In the data rows, 128 means zero.
Every row has a hidden score from 0 to 30. What is each row's score? 15 is about the middle. The score is a weighted sum of the row's numbers plus the product of two more (or one squared), each taken from its middle value.
[138 140 133 112 156 154 151 151 113 117 167 136 141 135 112 123 127 151 127  94 111 157 132  79 153  96 118  77] -> 16
[134 110 111 174 114 125 116  91 144 137  99 163 110 145 150 142 144  67 150 153 144  85  99 131 132 154 168 186] -> 6
[138 122 112 112 117 134 148 127 127 126 167 122 138 148 139 127  99 141 115 112 117 162 132 126 112 108 118  95] -> 18
[114 129 172 166  96 131 110 144 170 140  82  76 103 135 109 167 188 150 130 190 142 129  98 181 130 119 110 123] -> 8
[110 147 108 139 124 116 143 129 143 134 131 111 131 138 121 123 162 130 136 130 126 127 132 149 112 133 134 100] -> 8
[141 141  88  94 151 113 166 126 105 102 170 122 152 126 153 132  73 142 115 111  92 169 166 106 110  91 145 100] -> 20
[131 119  85 149 115 124 102  79 151 113 112 163 100 150 159 149 109  94 131 143 133 131 118 139 120 144 155 161] -> 12
[105 102 109 130 100 129 104 117 154 144 138 121 128 141 142 136 136 119 146 142 150 109 117 140 133 133 127 119] -> 16
[130 117 113 123 122 129 115 123 120 110 134 141 140 147 131 133 118 126 111 116 122 135 125 137 126 147 144 107] -> 11
[131 122 168 153 117  91 150 127 142 115  93  92 129  79 134  98 147 163  98 156 127 140 118 123  86 124 106 148] -> 24
[119 127 143 104 149 143 141 149 123 111 144 139 155 132  97 132 140 152 149 120 125 145 133 104 127 129 119 105] -> 11
[119 104 137 116 116 146 117 138 123 120  97 160 138 125 138 113 139 100 126 138 117 112 129 112 126 147 118 118] -> 12
[100 135 152 125 115 129 110 143 129 136 119 116 131 139 112 136 162 121 142 147 141 145 133 150 153 135 112 115] -> 22
[113 102  88 161  97 127  99 113 135 131 115 128 124 129 148 144 136 118 141 155 159 112  98 175 116 144 138 129] -> 21
[112 100 122 156 102 147 102 106 172 133  96 133 102 124 131 115 139 103 143 146 163 101 107 129 110 134 131 151] -> 13
[118 101 106 167  88 143  89 110 139 155 114 116  92 162 129 133 162 119 147 145 183  78 105 157 109 158 137 150] -> 10
[133 127 149 138 113 140 135 126 113 130 112  79 101  90 106  83 148 128 120 130 161 114 128 147  95 131 110 151] -> 25
[144 132 145 130 124 129 129 161 115 129 160 122 153 118 130 101 158 128 150 133 132 129 115 118 135 111  78 109] -> 29
[136 143  94 128 146 130 145 108 116 131 138 193 102 146 156 108 117  87 113 111 116  99 110 132 160 125 169 127] -> 10
[131 136 153 166 109  93 118 121 171 112  90  90 143  99  98 128 136 166 121 155 151 135 101 147 106 141 129 149] -> 12
[124 121 101 119 118 126 119 119 156 123 125 131 140 140 166 148 142 112 129 145 131 152 132 129 122 153 126 117] -> 12
[125 120 115 147 124 106 125 109 146 127 128 126 111 125 119 140 122 124 115 137 144  93 112 145 115 125 123 108] -> 5
[131  96 133 161  89 130 116 108 160 131 109 117 123 118 128 149 159 136 132 166 166 113 109 154 104 148 118 149] -> 8
[125  96 103 165  88 105 110 103 161 123 103 121 120 125 140 138 138 109 140 163 168 105  93 151  97 154 128 161] -> 17
[113  89 116 144  91 126 130 103 173 134 123 133 109 116 149 161 135 100 150 164 149 106  96 155  97 152 143 167] -> 12
[109 142 113 103 137 150 142 157  95 119 148 120 139 135 114 126 128 143 129 110 112 133 140 115 135 124 109  99] -> 20
[145 140 154 116 126 153 105 202 112 149 145  92 124 157  80 123 170 161 155 144 130 137 151 131 182 120  73  70] -> 18
[126  92 108 166  87 146  83 117 150 138 119 119 111 158 153 144 163  96 156 156 175 101 108 171 119 145 116 128] -> 14
[162 119 105 140 154  96 137 106  87 113 130  82 173 124 106 175 100 167  67 122 125 217 126 148 104 110 141 147] -> 15
[113 135 144 110 153 134 157 145 118 142 144 160 117 110 128 116  99 115 125  97  96 149 159  96 145 122 129  98] -> 18
[145 160 155  73 171 128 174 170  92 113 155 121 160 130 104  99 109 168 109  93  77 153 163  85 154  82 109  60] -> 13
[148 149 163 151 123  90 159 129 143 109  90 101 143  63 112  95 133 180 108 149 109 132 128 137  95 118 112 155] -> 19
[145 126 113 101 141 126 144 135 109 121 143 130 137 121 131 144 100 127 120 114 101 143 136 127 129 108 131 107] -> 14
[161 169 145  84 145 163 125 181  74 131 140 106 153 165  77 100 144 163 118  96  86 150 150 124 175  99  84  41] -> 9
[117 100  93 137  97  95  95  95 166 114 111 124 108 146 149 142 135 138 127 159 141 126 106 141 109 164 135 128] -> 15
[105  84 101 191  84 119  86 102 151 140 108 120 108 138 149 170 162 103 155 176 187 101 110 142 118 143 130 156] -> 16
[127 156 126 148 144 167  70 163  65 162 153 179  94 231 134 122 139  56 161 103 138  83 162 125 219  96 126  89] -> 14
[109  95 111 152  86 117 108 100 160 118 116 131 110 117 145 142 134 127 124 159 144 141 107 149 100 132 116 129] -> 20
[144  94 108 119 123 103 107 106 128 123 111 101 164 117 118 176 108 142 129 147 132 156 130 163 113 136 137 158] -> 9
[122 142 139 110 133 132 143 134 135 103 121 118 133 106 109 110 134 146 109 121 116 126 118 113 112 128 129 131] -> 12
[104 111 128 157  97 125 122 113 147 143 119 114 123 130 120 131 163 152 140 154 146 122 125 145 110 133 111 150] -> 15
[180 187 224 139 163  95 206 160 131  88  64  61 188  32  57  53 154 216  80 137  69 181 144 118  93  81  71 161] -> 16
[116 120 139 136 102 151 107 142 155 147  99 103 133 112 119 131 152 156 131 149 157 140 144 136 116 120 112 134] -> 13
[102 107 110 162 101 113  77 115 151 138  99 102 123 139 151 144 158 131 157 174 171 120 110 152 124 147 139 139] -> 20
[110 113 125 126 114 123 114 129 147 133 125 133 111 127 122 143 158 126 137 131 156 114 121 121 132 141 130 139] -> 14
[122 138 160 143 144 134 142 151 129 123 101 170 139 121 130 112 146 113 134 124 119 120 123 100 174 139 132 107] -> 12
[126 128 117 171 137 144 117 112 130 132 109 166 128 152 161  92 131  74 140 124 131 106 127 102 156 131 145 142] -> 15
[154 129 140  81 152 142 160 137  84 123 148 136 125 110 111 110 112 157 124 105 101 152 135  98 121 104 115  93] -> 18
[148  97 101 137 125  98 101 105 143 114 119 112 142 123 132 186  69 131 115 135 168 136 109 161 107 129 135 171] -> 15
[146 142 149  98 143 171 143 172 109 113 196 139 138 156 119  94 122 103 119 114 104 145 127 105 164 101 152  97] -> 26
[100 134 153 127 116 100 155 134 116 105 110 110 140 112 114  99 147 182 124 136 134 125 116 132  83 130 103 129] -> 29
[150 136 164 156 129 116 140 173 112 119  91  54 163  97  87 109 156 186 108 138 123 149 137 129 124 117  83 139] -> 22
[127 131 123  95 118 166 132 143 125 143 143 132 119 159 116 115 124 123 145 108 133 110 123 128 151 116 127 107] -> 12
[131 111 145 160 111 107 118 119 150 136 114 101 141  99 139 106 143 142 134 159 139 145 119 134  83 138 115 149] -> 25
[160 157 141  81 197 109 153 149  93 107 153 109 163  99  90 165  60 188  94  97  67 209 177 128 116  88 155 141] -> 9
[117  80  97 167  77 108 100  95 178 134  82 112 119 133 143 136 153 107 154 161 163 106  98 145  98 155 139 160] -> 16
[127 146 131 119 149 166 109 178  83 155 148 132 109 205 110 115 143 120 160 114 123 100 158 141 190 123 107  92] -> 12
[180 243 190   0 252 159 224 217   0 124 255 139 174  91  37  96  26 188  55   0  10 202 234  14 193   9 123  45] -> 18
[120  95 128 156  86 134  84 122 136 146  97  82 118 146 131 158 169 143 151 170 167 113  97 169 118 145  94 145] -> 19
[122 105 127 152 103 144  78 166 130 158 132  92 114 160  95 142 161 129 170 157 155 104 124 152 136 132  83 110] -> 17
[105 123  87 143 118 130 109  99 126 136 143 139 117 133 149 131 111 114 133 123 134 105 108 132 126 133 160 133] -> 16
[131 143 135 117 155 116 159 137  97 147 119 114 161 134 130 119 140 140 162 126 133 142 162 152 128 115 117 105] -> 13
[113  91  99 162  80 115  72 111 159 123 112 102 106 158 132 162 171 128 163 172 176  90 102 155 123 154 107 134] -> 14
[170 186 204 112 179 111 192 188  95 111 104  75 168  67  63  53 133 186  90 116  80 166 160 110  97  92  84 103] -> 15
[119 112 130 135  98 154  92 135 158 146  94 119  81 120 143 170 144 121 122 133 149 106  88 162  97 157 122 112] -> 10
[122  88 111 167  82  99  98  98 182 140 110 111 123 114 160 163 153 122 148 181 184 116 104 182 102 152 105 176] -> 17
[137 159 133  99 146 156 142 156  94 127 154 139 119 147 132 118 126 123 134 105  92 131 130  84 155 116 104  59] -> 17
[119 104 107 140 113 127 121  95 153 129 137 140 130 106 159 146 111 117 150 132 137 128 110 164 122 122 141 161] -> 18
[193 242 240  79 224 146 255 203  35  90 142  96 166  36  74  18  91 238  51  49   6 211 186  26 112  34  61  69] -> 29
[126 130 156  98 132 152 123 159 124 138 133 115 113 115 104 122 140 146 131 108 126 123 140  96 130 127 110 127] -> 19
[123 163 194  95 152 126 153 171 112 120 123  98 145 120  63 105 163 146 138 117 125 124 134 109 146 113  96 121] -> 19
[115 147 122  85 169 141 184 147  99 115 197 131 138 125 116 127  90 161 116  94  80 146 169  94 128 111 132  87] -> 13
[112 113 113 117 106 136 101 112 147 129 120 136 137 114 140 138 134 132 146 135 134 123 130 131 118 130 125 131] -> 12
[117  80 111 160  83 117  67 103 187 136  98 131 117 161 146 154 157 110 149 160 170  86  90 155 156 166 145 161] -> 8
[119  96 120 140  86 116  75 110 167 106 118  99 129 125 159 140 153 131 144 162 165 127 107 141 104 148 137 135] -> 24
[110 134 125 114 146 139 136 146 116 134 156 131 143 122 131 127 122 129 153 109 119 122 142 113 143 114 129  98] -> 17
[130  89 104 115 109 103 107  88 147 122 117 137 106 121 147 140 126 108 115 132 140 115 109 133 113 152 138 132] -> 12
[132 142 126 108 133 147 117 156 101 122 169 123 127 165  85 120 124 134 157 110 123 123 156 102 143 105 111  65] -> 12
[168 225 247 100 200  78 250 192  92  75  95  78 182  36  76  36 134 232  72 104  42 194 173  93 114  40  81 114] -> 26
[134 139  94 152 150 152 124  91 125 126 100 226  85 178 190 107 102  33 140 113 110  78 125 126 199 133 215 168] -> 11
[114  99 107 167 105 133  90  98 158 129  90 150 109 140 156 136 157 100 143 162 148  84 108 158 124 154 148 147] -> 6
[124 117  93 121 129 101 114 113 135 112 125 118 125 118 153 155 112 120 138 139 141 152 122 133 110 151 142 120] -> 19
[129 145 123  91 152 141 132 116 128 140 161 162 116 128 129 115  95 109 122  90 114 128 144  93 143 110 153 118] -> 13
[124 153 145 112 171 169  96 189  59 136 165 152 123 189 109 118 130  97 134  97 106 105 148 103 224 100 112  71] -> 19
[110  97 109 167  96 137  91 115 148 148 115 113 106 161 151 147 155 112 171 158 173  87  97 143 112 151 154 130] -> 15
[155 124 188 123 123 121 158 154 135 124  82  89 173  89 136  98 169 110 125 153 131 142 106 174  90 123  87 146] -> 20
[130  81 105 138  96 119  92  97 161 130 126 142 125 129 135 154 141 108 133 147 158 115  88 152  92 154 137 151] -> 9
[128 162 153 130 156 150 169 161 122 119 131 162 119 136 150  76 159  86 138 124  93 125 143 107 157 117 135  98] -> 15
[143 111 149 154 113 112 116 108 170 106  93 118 134  96 128 135 167 144 129 156 147 120 102 149  97 172 131 166] -> 7
[130 166 117 118 167 158 140 136  78 130 143 180  98 174 175  82 120 104 131 100  97 118 158  94 188 112 170 117] -> 18
[ 91  97  97 150  90 116  94  78 178 138  89 130 117 111 185 133 128 107 145 153 153 115 123 125 118 166 152 175] -> 20
[138 166 142 115 131 104 149 155  92 129 128 106 169 123 115 104 124 157 136 124  99 156 143 125 132 113 109  86] -> 23
[131 136 141 138 121 123 132 135 144 133 109 157  96 137 158  97 149 102 132 132 123  90 128 118 142 159 134 135] -> 13
[111 142 147  88 148 159 104 162 125 149 154 147 127 163  87 131 151 108 147  95 120 103 115 110 187 123 132 105] -> 12
[129 141 153 109 144 141 132 145 130 147 122 119 145 139  85 115 142 141 140 139 118 117 139 109 144 116 121 106] -> 4
[143 114 135 130 114 117 146 115 146 118 116 132 142 102 141 129 140 124 135 145 126 116 127 151 122 154 106 152] -> 10
[154 150 215 138 141  85 174 145 140 100  60  90 146  58  87  66 143 175  93 155 121 134 116 130  77 131  85 176] -> 18
[130 109 136 142  97 113 113 110 160 115 105 117 121 108 146 122 146 143 120 162 152 124  99 148  99 153 118 153] -> 18
[113  92 116 133  93 134  79 108 148 144  93  98  99 132 105 137 167 126 159 158 180  99 101 179 122 138 108 141] -> 13
[104 130 125 139 132 108 137 107 140 133 112 154 116 130 174 107 117  88 136 154 135 111 106 146 144 158 154 149] -> 20
[144 103 109 131 107 112 128 112 132 122 126 112 126 129 134 149 110 146 119 139 146 123 109 140  93 126 137 138] -> 18
[140 172 118 109 167 146 162 154  79 131 151 182 137 139 164  73  88  75 110  79  87 119 170  76 180 112 152 118] -> 17
[134 203 143 157 176 161 160 156 120 122 103 224  85 177 183  40 141  54 116  93  97  78 155  82 233 126 188 126] -> 7
[112  87  96 168  85 133  74 107 165 151  98 123 123 157 143 144 154  93 171 163 165  98 105 176 118 150 109 134] -> 12
[110 120  41  81 167 122 117  76  96 132 223 187 120 135 127 197   3 123 100  65 105 175 141  91 138 116 197 135] -> 10
[133 105  65 148 128 160 136  79 152 135 188 168 104 144 135 155  99 132 120 103 128 136 107 144 158 104 173 158] -> 9
[148 137 128 111 137 149 106 142 115 129 138 168 134 152 106 150 134 109 143 110 109 108 125 111 162 125 128 126] -> 2
[112  97 111 158 100 147 102 118 138 146 133 148 137 123 135 137 129  82 162 134 143  99 111 139 146 132 118 150] -> 17
[106  89 105 144  87 125  84 136 134 153 123 104  97 168 146 149 165 118 159 171 178 111 105 165 115 150 117 126] -> 23
[130 128 136 143  98 117  99 141 129 142 121 108 107 143 114 163 168 129 143 147 153 126 106 138 136 132  91  91] -> 16
[146 150 148 138 126 106 157 128 136 107 126  98 131  97 115  91 142 153 114 145 124 122 116 141  79 129 116 136] -> 15
[127 109 106 126 113 104 127 104 111 135 131 104 128 119 120 171  98 134 126 122 136 149 132 147  99 109 129 135] -> 18
[138 115 134 144 104 117 111 128 149 136  88  91 104 100 111 129 165 116 123 158 149 133 111 165 104 134  97 135] -> 14
[121 164 132  86 150 147 139 143 111 125 122 153 140 128 150 112  98 107 118 101  94 128 118  84 153 114 148 116] -> 17
[124 113 107 134 110 124 111 118 142 140 118 133 120 124 125 154 153 108 148 126 170 118 108 150 127 142 140 139] -> 10
[134 172  53  42 204 124 170 103  54 121 243 207 128 153 147 153   3 131  87  34  58 174 180  65 155  92 242 101] -> 7
[141 151 126  89 137 116 155 113 100 126 122 181 106 106 171 138 115  64 126 103  96 129 133  53 141 111 147  99] -> 15
[134 134 172 127 122 136 131 146 151 139 111  90 132  79 102 106 150 171 109 136 130 137 131 114 123 114 104 131] -> 20
[140 160 120  85 163 136 165 144 109 115 148 136 149 121 128 121 106 144 140  97 104 139 141  81 117 112 134  79] -> 13
[148 134 133  78 137 153 148 144 101 117 163 146 136 126 144 106  93 129 123 110 111 162 124 100 140 106 126 102] -> 25
[143 152  99 102 184 105 152  98  76 127 177 105 152  91  69 181  27 182  83  80 100 199 169 129 124  89 158 163] -> 9
[130 129 120 119 127 128 128 117 127 138 136 153 104 134 149 113 125  99 113 122 130 128 131 114 121 130 132 124] -> 17
[118 103 112 156  93 109 120  97 156 136 101 112 108 116 152 136 149 130 130 153 167 126  95 147 102 146 108 158] -> 22
[123  87  99 170  89 102  94  99 172 127 114 130 125 138 173 149 127 127 124 165 158 109  96 175 114 157 136 156] -> 16
[118 123 121 108 138 124 126  93 132 127 161 147 111 101 118 139  92 133  97 110 134 134 142 119 123 126 131 137] -> 17
[105  78 113 165  88 119  93  97 158 150  94 118  93 139 148 172 149 102 131 171 191  76  92 162 100 135 127 144] -> 9
[107 102 105 144 113 122 101 102 164 120 124 122 112 118 126 134  97 129 116 136 146 140 104 143  85 143 133 179] -> 20
[122 110 139 147 100 101 104 135 148 136 132  97 119 119 131 150 165 136 151 160 159 133 117 152 126 129 101 136] -> 26
[171 255 207  41 255 224 238 247   0  86 166 255 137 175 152   0  74  81 108   0   0 127 238   0 255  63 157  11] -> 14
[126 150 136 129 139 143 118 184  95 144 163 105 129 161  90 146 150 152 155 118 119 126 146 111 177 126  92  74] -> 16
[122 136 134 142 139 126 177 137 150 121 119 125 158  77 134 133 123 143 116 128 117 141 125 118 128 124 109 144] -> 16
[122 134 115  96 129 142 122 111 129 135 152 146 115 136 124 116 103 117 131  99 125 123 120 117  99 112 132 119] -> 13
[123 136 175 174 130 153 135 155 131 142  67 160 127 127 175  90 181  87 132 144  96  86 129 116 178 135 126 101] -> 11
[127 166 108 118 157 146 144 128 104 131 133 186 118 145 151 109 111  84 139 107 101 120 157 103 169 107 153 117] -> 10
[114 172 124  62 179 177 172 154  92 122 211 160 150 148  96 108  69 138 104  67  78 163 147  72 136  71 146  72] -> 11
[135  74 112 145  94 121 109 106 152 138 118 115 145 111 132 147 144 117 137 140 146 137 124 138 114 142 111 135] -> 14
[120 108 115 144 109 127 110 116 124 152 130 118 116 141 140 147 136 123 141 141 146 116 109 150 117 144 119 117] -> 16
[127 131 101 135 140 142 141 111 126 152 140 186  96 158 166 138 104  88 131 114 105 121 151 132 131 137 148 132] -> 7
[122 157 156  87 142 153 145 199  85 143 159 113 124 150  92 117 147 137 117 100 109 148 143 102 165  91  90  68] -> 23
[104 109  93 116 121 101 112  91 159 132 149 140 121 131 137 164  89 119  99 130 145 149 114 134  99 138 160 147] -> 12
[108  99  68 183  94 118 100  77 165 131 123 150 104 143 187 156 125  81 153 163 148  81 108 152 115 153 166 159] -> 13
[115 118  71  85 152 130 141 107  95 121 204 181 131 147 146 150  44 130 107  87  99 185 152 111 149  99 163 113] -> 21
[131 145 138 101 142 146 112 183  96 136 163 130 129 169 101 142 145 136 154 115 123 132 148 113 174 120  97  74] -> 16
[126 173 164 135 145 160 153 165 121 123 113 151 109 158 144  66 165 136 147 104  94  99 146  74 166 118 124  87] -> 17
[160 137 128  89 158 137 153 145 125 114 163 100 119 119  90 132 109 135 130  88  92 159 162 109 118  87 115 117] -> 9
[161 135 170 127 138 120 146 140 128  97 100  86 148  94 105 100 139 171 107 141 103 140 132 130 117 141 110 138] -> 13
[114 124 105 152 116 120 110 103 153 122 102 128  90 130 122 153 113 104 133 150 151 118 140 130 134 148 138 143] -> 8
[117 156 107  95 137 128 158 113 129 123 130 152 127 126 141 141  94 108 121 107 131 130 140 113 154 117 136 119] -> 10
[131 174 165 142 147 165 162 175 127 114 118 154 108 156 137  41 165 112 125 127 108 109 130  86 172 118 125  82] -> 18
[123 114 121 160 103 123 116 106 123 137 152 129 109 130 153 129 137 114 125 129 150 133 118 131  83 118 129 136] -> 24
[118 126 132 154 107 134 118 109 152 140 111 156 103 129 157 115 155  79 140 148 160  85 114 168 150 144 127 133] -> 12
[113 106 129 116 114 116 105  97 142 120  98  93 112 132 125 183 118 130 119 156 155 144 136 160 101 159 129 164] -> 10
[130  99 109 137 100 118 130 115 160 122 133 118 105  93 156 147 146 101 125 152 146 109 101 140 120 151 123 142] -> 17
[155 166 158  86 142 131 156 182  77 141 153 119 165 142  73 113 132 165 127 104  91 160 165  74 135 105 117  71] -> 10
[139  66 107 158  84 146  62 100 157 148 115 120 121 143 149 154 144 115 163 154 159 112 101 171 137 160 120 177] -> 15
[135 157 153 105 145 116 157 164 116 100 125 108 113  96 104 114 137 150 116 121 120 140 176 117 135 127  92 118] -> 16
[112 108 115 175  88 123  88 117 158 156 106 111 125 147 142 157 159 118 132 169 161 127 120 161 120 139 122 136] -> 11
[136 132 112 156 128  80 132  77 148 114 103 120 116  79 138 202 124 131 136 151 158 147 127 117  64 106 147 150] -> 7
[126  95 117 155  92 136  96 106 167 136  98 135 108 137 146 126 142  95 141 151 149  97 114 136 104 157 130 145] -> 9
[113  95 125 150  79 135  98 105 172 136 104 135 101 135 146 138 150  98 128 166 176  98  86 157 104 168 135 167] -> 13
[101 145 132 112 142 136 182 133 113 139 150 146 134  91 133 105 102 110 100  91 110 139 129 112 114 104 115 129] -> 22
[122 125 109 126 114 143 125 114 129 137 137 143 111 154 142 127 125 107 113 131 133 113 115 135 125 129 143 126] -> 10
[139 123 141 121 117 103 125 130 112 129  91 106 128  95 114 111 144 155 114 144 126 128 125 145  94 137 106 129] -> 17
[127 145 150 141 141 125 150 150 123 122 117 158 119 113 146  90 154 102 133 115 113 106 121 113 164 135 119 122] -> 19
[104 103  91 154  90 111  78 117 132 136  97 116 107 179 147 140 166  92 160 162 168  93 134 166 117 171 123 120] -> 13
[143 219 198 143 194 178 201 193  80 111 102 187 119 157 138   8 155  88 142  82  54  92 166  50 237 105 130  71] -> 17
[108  84  95 148  92 119  91  73 169 119 127 135 115 128 146 172 112 132 122 139 175 126  97 185  98 149 148 174] -> 12
[116 174 149 103 160 156 174 154 127 128 126 166 120 140 133  94 142  95 114 104  91 112 132  93 165 112 144 111] -> 7
[148 109 161 135 123 135 136 135 122 115 102  97 117 104 113 114 141 155 114 146 133 119 120 125  96 113 104 136] -> 16
[110 106 104 137 112 127 119 114 138 122 113 146 135 140 140 144 136 145 137 139 150 129 102 149 103 162 123 122] -> 20
[118 106 117 139  97 121 104 120 134 140 123  93 125 166 111 143 143 131 142 147 145 124 126 137 105 126 102 121] -> 14
[127 144 148 140 119 130 133 132 132  94 118 110 124 114 124 114 142 144 118 139 127 131 131 126 109 120 112 129] -> 17
[ 82  92 100 161  93 104 112 107 161 136 131 116 140 109 159 143 132 109 140 162 170 137 109 169 105 123 121 154] -> 27
[130 134 138 134 113 155 144 134 147 128 115 157 119 149 161  86 159  95 121 125 110 104 118 127 150 121 123 130] -> 13
[114  88 109 160  84  97  87 105 165 141 107 118 118 141 138 157 162 109 158 176 177 110  97 162 115 164 132 154] -> 14
[110 238 174  57 231 215 146 255   0 146 234 147 170 223  33  87 113 159 162  32  45 140 234  58 255  35  71   0] -> 15
[107 111 101 143 107 110  96 101 155 139 105 140  84 140 146 126 144 104 123 133 169  97 104 137 113 176 163 155] -> 12
[138 134  82 165 134 125 125  92 136 116 119 206  90 195 180 123 110  43 129 131 121  94 141 124 181 139 186 154] -> 6
[108  75  93 169  89 109 101  83 163 138 111 145 110 120 175 160 141  96 144 174 170 108  93 153 103 153 143 183] -> 18
[136 133 103 133 138 138 135 110 122 134 150 150 138 140 145 134  91 116 136 118 116 129 147 108 117 123 146 125] -> 9
[131 145 150 131 140 148 115 166 116 127 133  91 165 123  88 145 157 153 148 145 111 127 138 141 144 105  77  84] -> 8
[134 126 122 134 113 127 114 103 147 134 117 139 121 122 152 124 133 113 135 124 142 128 123 135 110 150 138 135] -> 13
